The same turns and mirrors carry the whole set onto itself and the rows of a family onto each other. Which other rows belong to the same family as each row named below? List them in the order they appear above.
These 35 rows form 7 families of 5 rows each.
K643: [ 12  17  38  18  26  42  -3   6 -22   6  33   8  43  -6  18]
K961: [ 31  48 -14   6  27  12 -33 -14  17  27  -9  -7   3 -56  -2]
K537: [-16  -2  14   1   0  27 -24  27 -41  49  10  18  19  35  -9]
K917: [ 11  28  41  21  18  22   7  15  16  37   2   7  36 -48  14]
K646: [-19  16  45 -12  25   5  14  -5  11   2  29   2  46 -38  -3]
K321: [ -7  25  50 -13  35  13   4  18  13   8  34  13  16 -46   3]
K392: [  1  27 -22  30  21   9 -60 -17  10  16 -41  21   3 -15   1]
K684: [-19 -14 -12   8  13  37 -19  18 -42  36  11   5  -8  36  -8]
K709: [ -8  18  -6 -33  27 -29  -7 -10  17 -44 -17   5 -13  -1  -6]
K54: [-16  26 -17 -16 -10  17  -1  -3 -16  36 -29  25  16  46 -11]
K480: [  0  35   1 -21  47 -51  -8 -22 -15  -1   8 -11 -16 -31  11]
K88: [  0 -14   6  15  30  29 -33 -19 -19  29  25  34  11  28 -11]
K743: [-13  11  -5 -34  37 -22  -7  -5  25 -34 -11  12 -21  -1  -9]
K416: [  6  20 -19  14 -17   2 -50 -25   8  -5 -32 -24  -5 -40  -5]
K466: [-23  -9  17  -6 -17 -13  12  36 -46  21 -18 -30  11 -30  19]
K910: [ -5  46  44   4  41  -1  -6  15  28  -7  20  -9  23 -39  12]
K26: [ -9  18  42 -10  -6  -7   9  56 -41  -1 -16 -18  10 -14  18]
K353: [  7  -4   7 -11 -10 -17   3  41 -52  11 -35   3 -25  -7  19]
K956: [  3  21 -29  27  16   7 -57  -9  15  19 -50   8   0 -14   1]
K662: [  3  22   6 -30  23 -25   6  20 -21 -28  14  -2 -38 -16  32]
K802: [-30 -16 -10  19  18  20 -13  13 -22  56   7  20   5  32  12]
K383: [  3  24 -28  10  -6   1 -70  -7  -4  39 -27  -9  -1  -2 -16]
K450: [  1  19 -11  -5 -48  24 -20  20 -43   9 -33 -14  -3 -18  10]
K257: [-12  30 -22 -23  40 -22 -22  -6  29  -9  10 -13 -33   8 -10]
K277: [-25  -9 -18  16  25  13  -6  14 -33  54   1  20  -2  36  11]
K222: [ 10  -1  31   0 -16 -11 -12  42 -49  16 -13 -26  17 -24  31]
K898: [-29  34  19  23 -25  20   1  16 -41   1 -27  -6  27   6  33]
K376: [-19   3  15   0 -23 -16  12  33 -42  33 -18 -23  18 -35  27]
K30: [  3   8 -28 -29  11  14  -9  -8   5  37  27  21  -5  43   1]
K352: [ 12  26 -15 -36  34 -19   0   6  32 -24 -11 -18 -22   1  -7]
K970: [-17   9  -4 -30  20 -12  29   1  27 -13  24  -6 -23  15   7]
K366: [  4  46 -16 -21  18 -13 -33 -32   9  46 -21  24   6 -22 -22]
K622: [  2  28 -22  16  -6  17 -69 -12  28  24 -17   6   0  -8   4]
K315: [ -9  12  51 -10  27   1   1  -3  15   1  20   1  47 -46   2]
K487: [-27  33  37  23  42   4   9  -6 -34 -10  29 -10  19 -21  28]

Which other rows belong to the same family as K910? K537, K26, K383, K257
Which other rows belong to the same family as K30? K643, K961, K662, K450
Which other rows belong to the same family as K970? K917, K88, K416, K353
Which other rows belong to the same family as K743? K466, K956, K802, K315

